In the data rows, 128 means zero.
Each row of this table is followed by its label. One hidden rule gives the labels. It looks at one to three of the table's principal directions, none of them among the few with the most spread.
[ 90 182 104 162 107 174 132 125 106 133 111 106 157  39 171 140 132 158  72 183 171 148 200  90 116 146  78 200 161 146 164  94 164 124 100  84 117  69 152 151 137 105] drum
[181  87 169  84 116  86 123 136 193 102 174 205  96 116 115 116 116 148 164  93 129 121  94  96 142 166 137 115 146 166  82 166  94 133 161 124 129 183 168 142 143 130] mint
[151 143 142 153 189 174 195 130  98 119 120 167 158 156 133 115 123 140 123 108 123 154 157  72 153 114 116  94 138 112  96 142 168 112  98 133 142 121 155 137 111 122] drum
[182 155 138 127 189  98 148 125 121 148  94 155 136 136 140 169  92 158 122  66  69 134  89 151 188 149 160 109 147 186  85  92 105 109 103 113 104 164 147 168 170 145] silk
[110 138 124 137 128 147 164 117 126 133 106 144 149 108  94 158 133 116 124 106 107 145 128 156 143 112 127 110 108 136 149  93 144  95  89 139 128 135 109 149 100 113] reed
[ 67 134 110 187  87 183  92 134  83 140 108  24 159  47 162 129 125 116  93 226 215 141 220 119  71 124  95 204 141  96 197 112 103 166  92 116  95  31  78 109  67  85] silk
[107 122 106 125  88 144 160 134 198 121 150 140 116 112  65 148 129 117 101 127  85 136  74 155  96 117 144 106  99  97 189 133 160 113 121 123 143 148 132  87 123 120] drum
[167 120 140 126 165  88  87 151 112 144 131 121 119 175 134 116 121 120 143 118  95 119  75 118 139 134 159 121 131 121  84 137  91 165 133 129 119 120 146 100 126 155] bell
[150 147 146 151 192 136 120 165  99 152  93  80 169 202 123 130 131 116 108 131  43 118 121  97 140 105 147 106 112  85 103 118 174 165 128 164 146  92  72  89 121 166] silk
[157 131 155 112 124  95 103 132 121 133 131 148 117  94 163 128 118 143 146 124 151 132 148 101 152 159 107 173 156 195  97 121 104 139 149 109 111 136 149 168 147 127] silk
[119 135 135 148 120 171 135 131 124 109 130 116 161 118 141 103 133 151 100 173 143 111 200 110 107 134 121 130 144  87 101 129 135 135 132 125 140  90 131 132 139 110] moss
[ 99 236  94 191 178 136  66 130  49 146  48  55 176  35 209 177 106 166  55 136 121 144 214 131 182 154 106 220 174 179 127  43 164 112  71  65 115  40 141 216 192 134] moss
[118 152 114 135 114 113  86 127  96 142  95  87 140 135 143 128 149 122 121 144  81 121 150 164 125 127 159 159 121 137 120 105 125 161 144 142 137  94  87 134 158 133] moss
[128 136 114 151 156 131 119 150 135 153 121  75 125 148 107 151 118 106  97 134  65 135  81 115 118 108 151 122 117  99 162 122 159 164 112 142 118  99 100  76 110 148] silk
[175  82 172 126 143 129 159 129 138 132 131 138 127 176  97 126 125 107 163 106 102 141 106 108 128  92 142  80 105  92 125 181 121 146 152 178 138 164  55 111 100 115] silk
[ 92 185  75 131 109 113  75 131 117 151 108 106 141 108 153 161 146 121 115 158 119 113 117 183 117 147 134 182 121 143 147  90 119 109 132  89 134 103 163 145 175 160] silk
[106  67 131 113  86 149 178 117 191 100 192 165  86 109  72 128 115 101 149 111 191 130  83 137 116 120 107  61 110  92 194 160 123  84 111 124 117 192 143 104  83 101] moss
[ 83 176  93 132 121 123  76 112  56 117 100 102 131  89 192 104 132 161 116 150 188 116 196 135 132 151 105 202 158 172 109 103 118 125 115  92 120  80 171 165 152 131] moss
[109  90 136 113  33 104  73 112 160 107 134 112  99  55 103 118 152 129 141 140 131 132 138 141  97 124 136 165 118 129 178 163 110 173 156 157 136 130  42 126 120  84] mint
[106 168 104 151 126 131 105 132 104 148 102  98 150  74 166 166 107 118 122 138 178 145 162 179 157 145 106 173 136 174 156  75 118  84  98  74 118 117 138 188 158 113] reed
[104  96 140 101  87 174 220 118 157 101 168 163 134 196  98  88 158 117 133 146 151 107 136 142  98 126 130  55 104  82 140 139 143  96 156 147 148 168 129  80 123 130] drum
[184 137 162 149 197 151 187 145 146 146 161 162 149 170 133 162  91 111 120 125 128 114 113 121 166 142 118  63 145  93  76 102 106  68 128  83 108 158 210 161 160 152] drum
[ 92 196  76 182 157 172 149 144  92 140 128 123 156 117 146 169 103 105 102 149 155 116 128 196 144 161 129 116 129 105 151  67 105  54  63  40 104 109 254 148 156 156] mint
[ 74 123 110 151 128 207 202 109  71  93 158 147 143 161 141  82 125 112 145 169 254 111 207 151  99 126  95  88 125  76 122 135  98  64  97 101 118 119 221 127  84 115] mint
[136 131 170 132  61 127 109 161 180 122 166 138 131  44 137 129 145 125 103 162 130 144 155  72 147 177  99 167 154 152 160 106 160 150 152  90 135 115 116 141 166 105] drum
[117 216 114 135 160 103  62 117  62 146  31  70 167  86 177 156 139 185  72 112  51 137 174  99 169 116 119 220 148 185 113  85 202 154 128 138 148  70  42 183 185 143] drum
[151 171 126 157 105  93  20 151 132 169  87  66 143  14 171 172 130 144  94 159  85 169 140  81 143 138 121 248 159 176 162 116 150 202 137 110 129  64  45 164 171 100] drum
[187 127 166 131 165 109 131 137 143 134 135 163 126 108 135 149 102 136 135  89 109 146 118  93 183 138 121 117 152 155  92 128 131 119 129 112 123 154 137 179 157 118] bell
[ 98 102 132 114  53 133 144 107 154  97 158 146  91  82  96 112 148 129 124 130 145 137 115 114 100 129 121 130 121 116 191 161 132 138 136 134 125 145 110  98 106 102] mint
[133  88 137 137 108 131 133 136 154 120 153 116 104 155  79 121 134  95 137 126  96 132  76 129  98 106 160  87  98  62 171 177 121 158 137 156 134 139  92  66  97 125] mint
[152 122 112 162 169 116 120 128 159 146 106  86 108 102 108 165  79 135  95 103  82 156 100 152 116 100 146 129 129 120 146 131 133 145  99 130 113 115 123 125 119 110] mint
[129 156 129 146 147 172 183 126 100 136 136 154 166 159 135 146 123 106 135 143 153 113 148 164 154 132 120  86 123 100 109  96 110  59 118  92 124 149 175 166 154 134] drum
[ 93 110 128 133  80 142 116 133 120 123 140  89 137 126 131 117 135  98 136 170 190 119 148 169 103 134 128 135 114 103 165 121  89 120 131 114 123 118 100 110 113 114] mint
[ 95  65  87 113  98 131 167 115 161 130 163 131  70 196  66  91 148  93 151 137 131 126  55 165  37  85 140  77  78  72 179 176 117 154 129 176 124 146 162  12  40 136] drum
[152 149 147 133 195 152 168 121  79 139 127 155 160 158 155 123 115 145 120 134 152 118 151  81 156 131 112 118 161 134  49 101 105 105 108 115  99 110 184 155 110 139] drum
[180 100 197  83 134 127 147 122 148 126 157 165 145 158 133 109 129 142 150 148 141 100 171  58 138 117  97 126 150 133  36 147 123 128 207 156 133 152  95 173 140 119] silk
[132  83 137  57  96 135 205  96 191  94 169 221 108 169  77 103 138 148 164 105 141 105 109 134  97 119 128  80 110 139  95 169 123  88 171 163 145 206 154 122 113 124] silk
[101 149 108 137 134 123  92 138 112 117  87  80 138 154 125 108 158 141  96 123  53 129 135 118 109 113 156 141 110 103 145 139 193 177 130 167 169  81  70  80 136 153] mint
[117 100 133 108  74 145 172 135 191  96 162 180 106 121  57 108 149 121 134 110  90 145  92 103 104 112 126  96  93 103 183 178 193 133 139 152 169 167 111  81 107 109] silk
[176 169 136 161 178  93 100 130 119 145 105 144 119  58 148 206  81 129 130  58  88 151 103 149 220 157 136 131 153 184 130  96 115  93  90  79 102 161 152 225 192 130] silk
[104  66 144  98  52 131 155 111 171  76 205 176  70 100  82  99 132 103 163 118 193 125 104 122 108 141 126  96 119 112 176 181  97 112 141 125 117 178 151 106  93 101] mint
[ 95 108 149  62  38 142 185 107 168  91 197 241 118 106 102 113 171 118 174 125 205 103 121 120 149 164  83  93 120 154 148 126 128  49 157 106 138 216 165 158 136 124] drum
[114  70 122 103  71 114 149 143 184  98 183 189  78 150  67 102 151  96 176  96 130 126  35 149 105 148 152  59  87 102 194 178 114 131 117 139 140 193 160  46  87 141] silk
[138  91 154 131 110 136 135 133 138 104 144 153 121 114 111  97 146 129 144 121 126 145 138  80 122 134 138 112 131 117 132 166 129 170 120 160 135 121 103 102  89 107] silk
[118 116 128  97  90 130 149  99 130 149 134 159 130 113 124 142 149 117 159 142 182 132 121 134 122 108  88 141 118 152 143 123 109  96 144 135 119 163 105 155 103 108] drum
[152 186 100 166 182 110  73 150 113 163  69  90 156  80 152 169  97 162  85 120  63 152 119 127 151 130 143 187 148 163 114  93 145 156  83 103 123  77 130 152 153 127] moss
[125 244  98 209 235 154  95 155  14 160  55  43 196 146 210 161  95 144  57 149  85 115 190 151 180 153 146 162 162 120  79  40 137 115  74  63 110  35 183 170 199 176] mint
[149 175 163 135 154 154 141 147  83  93 138 209 161  63 174 115 110 160 148 104 182 142 210  44 217 182  81 155 177 198  76 121 159  87 100  71 136 134 196 226 162 111] mint
[111 102 115 118 103 104 102 153 153 137 146 110 108 163 104 107 153 109 125 139 101 113  59 143 100 140 152 105 107 103 159 121 120 168 121 140 125 121 132  38  99 157] drum
[149 149 163 137 135 126 114 140 124 119 126 114 145 107 134 135 128 140  93 125  79 129 138  80 164 143 145 139 152 124 111 115 148 149 138 120 129 105  90 144 164 128] mint
[130  97 106  89 118 103 138 107 181 136 122 145 101 178  75 131 149 128 143 102  66 121  64 157  85  79 144  97  86 108 136 163 154 137 163 189 157 168  91  90 113 141] drum
[146 143 128  95 171  91 140  99 107 122 113 165 107 168 127 135 118 156 135  72  87 101  99 145 155 130 144 109 135 164  66 117 111 104 137 138 113 162 173 155 149 167] mint
[ 69  98  96  84  56 134 151  89 136 113 159 133  92 184 102  93 171  98 158 156 179 100 117 184  61  91 113 111  82  86 165 162 124  98 185 152 150 163 128  90 115 135] moss
[ 67 162  86 133 104 131  80 103  82 137  98  81 142 134 167 138 161 114 133 169 161  83 195 205 108 124 104 154 113 111 133  92 122  95 155 127 139 106 126 171 167 157] silk
[153  95 170 142  99 150 144 137 176 117 143 126 137  89 114 123 138 136 109 142 115 153 148  65 121 123 120 116 138  94 157 162 160 165 142 152 144 124  50 113 123  88] silk
[159 123 150 134 170 143 185 116 166 119 145 169 127 121 105 163 108 137 108  87 104 137 101  93 156 125 126  75 142 110 120 132 144  90 112 126 118 159 148 150 131 133] silk
[121  60 142 102 103  96 115 135 172 107 184 145  74 155 109  92 145 106 156 115 163 115  75 115 105 146 129  83 120 105 148 161 105 147 140 143 122 154 155  63  89 150] drum
[ 78 199  92 175 131 151  63 141  33 163  72  50 184  84 212 138 140 131 103 199 187 120 216 147 136 150  90 211 149 149 138  56 120 131  91  85 111  43 127 162 141 134] drum
[109  63 141 106  48 140 165 137 200  87 200 183  85 118  67  87 155 109 147 127 151 132  78 110  94 141 128  73 106  86 192 178 136 137 131 136 142 172 141  53  87 108] bell
[103 156 129 144 109 187 162 121 116  93 139 167 158 110 139 113 161 135 124 146 145 122 208  94 139 135  98 111 132  91 133 145 190  94 139 122 170 126 139 167 166 121] silk
[130 161 122 134 160 102  66 153  98 149 119 101 135 119 179 135 125 125 126 139 133 118 142 101 160 158 112 172 154 169 103  94 137 145 127 105 117  93 154 150 152 162] silk
[120 154 107 136 132 114  99 139 152 135 123 110 125  77 145 158 104 146  96 133 125 126 123 142 130 161 128 164 149 164 138  92 122 124 107  89 109 110 168 140 152 138] mint
[128 151 133  93 122 115 129 118 114 119 136 170 132 150 126 128 145 128 146 109 114 109 115 129 161 135 133 127 125 149  96 121 134  96 154 119 142 157 140 163 165 147] reed
Which label does each new row get?
[173 155 121 142 209 118 147 123 112 160  93 129 145 155 139 173  84 135 125  88  89 137 108 165 169 114 150 112 136 157  78  96 111  96 105 117 111 143 149 178 155 135] >> moss
[143 194 120 142 189 116 113 146 104 141  75 124 162 138 152 161 122 155 100  85  38 119 138 134 193 146 139 125 137 164  96  76 191 115 111 120 147 124 126 172 199 169] >> silk
[ 93  97  74 103  78  98 110 120 186 144 147 107  71 137  93 130 140 106 133 137 122 128  54 183  60 106 134 135  92 125 197 146 133 146 146 145 130 146 137  60 105 137] >> drum
[198 135 167 113 152  98 117 129 153 137 100 165 141 104 154 134 129 180 126  95  65 144 154  70 168 136 120 149 159 186  68 136 168 161 162 153 151 143  85 182 182 116] >> silk
[176 134 142 126 162 111 132 113 116 156 112 114 127 161 142 138 112 136 123 127 100 134 122 126 132  95 132 139 136 128  82 135 115 137 165 136 124 131 109 152 155 122] >> bell
[121 123  96  97 122 114 153  78 137 153 115 119 104 165 104 142 131 139 114 129 107 113  79 178  87  73 133 122 110 114 123 127 111 111 156 153 115 152 117 116 125 128] >> bell
[157 145 145 158 192 117  91 148  54 143 100  78 150 185 164 124 110 116 136 122 101 106 140 139 169 136 164 110 138 110  79 111  94 152 119 130 112 104 110 134 148 157] >> mint
[ 94 122  79  95  81  95 127 106 176 139 106 118  90 127  55 157 145 122 117  88  47 144  21 188  96  84 162 126  75 135 213 136 165 135 125 165 144 164  63  73 111 128] >> reed
[136 163 123 152 174 139 108 132  87 135  81  90 158 136 152 128 129 153 100 126  80 137 163  88 141 107 134 150 138 120 108 132 177 161 121 151 146  83  78 136 143 133] >> mint
[ 97 160  73 210 164 129  64 175  77 160  60   0 150 154 138 131 120 102  83 147  48 144 121 205 105 123 195 138 101  87 180  86 139 201  58 132 130  34  96  47 116 146] >> moss
[132 152 142 146 142 128 107 143  93 144  99 110 162 113 141 150 122 114 134 117 131 140 141 137 181 124 118 135 124 140 134  96 140 107 107 111 136 128  79 171 143 117] >> reed
[161 106 159 114 119  99 103 135 159 131 125 131 123  94 137 131 120 149 133 124 122 136 137  99 128 144 123 157 146 168 111 135 114 162 147 142 122 130  96 139 127 115] >> silk
[109 135 110 107  86 131 160 126 149 129 140 170 126 138 102 137 148 111 147 125 119 125  95 174 120 141 139 114 101 144 156 115 124  97 132 118 137 166 153 118 136 137] >> silk
[179 115 162 115 186  89 104 122 111 146 102 137 128 130 153 134 114 149 150  95 118 137 138  77 159 118 112 147 152 179  63 132 119 153 136 161 114 127 102 168 110 131] >> drum
[ 95 121 106 121  73 133 138 135 155 101 159 146 105 115 100 116 132 117 130 129 137 120  96 172 110 157 154 112 112 121 174 132 111 116 115 102 128 149 168  92 132 127] >> mint
[146 177 110 183 184  96  20 164  63 197  75  19 164 111 215 166 100 115 108 178 132 122 159 165 151 155 136 202 161 158  96  50  69 169 104  86  85  44 129 159 160 150] >> drum
[141  74 114  74 106  30  56 105 179 149 105 114  63 111 110 129 140 146 151  89  96 156  49 129  80 101 143 188 115 198 140 163 106 201 155 192 125 132  67  87  76 127] >> drum
[ 90 101 111 110 134 116 138 137 156  84 178 170  91 166  88 122 121  85 169  73 157 106  81 181 145 154 147  53  99 115 146 133 121  64 102 110 138 178 214 116 114 169] >> mint
[112  86 112 124 101 157 197  98 177 114 184 142  93 128  96 146  87  99 138 132 219 128  99 199  96 113 124  77 116  91 171 145  69  50 123  90 101 186 182 131 115  96] >> mint
[150 127 125 139 156  83  71 142 124 131 112  94 100 123 136 132 100 137 124 103  85 128 105 138 131 138 159 149 137 147 115 136 110 172 123 129 115 111 136 118 138 143] >> mint
[123 100 154 112  89 132 166 136 156  93 185 186 109 116 126 105 129 120 148 121 187 118 123 129 142 188 126  89 140 142 137 124  89  98 121  91 112 168 198 118 129 131] >> silk
[ 64 103  86  97  53 113 122 110 202  93 172 152  69  70  83 141 132 122 129 104 167 118  69 177 105 145 117 111 108 131 221 138 137  83 114 106 128 181 163 108 123 128] >> mint
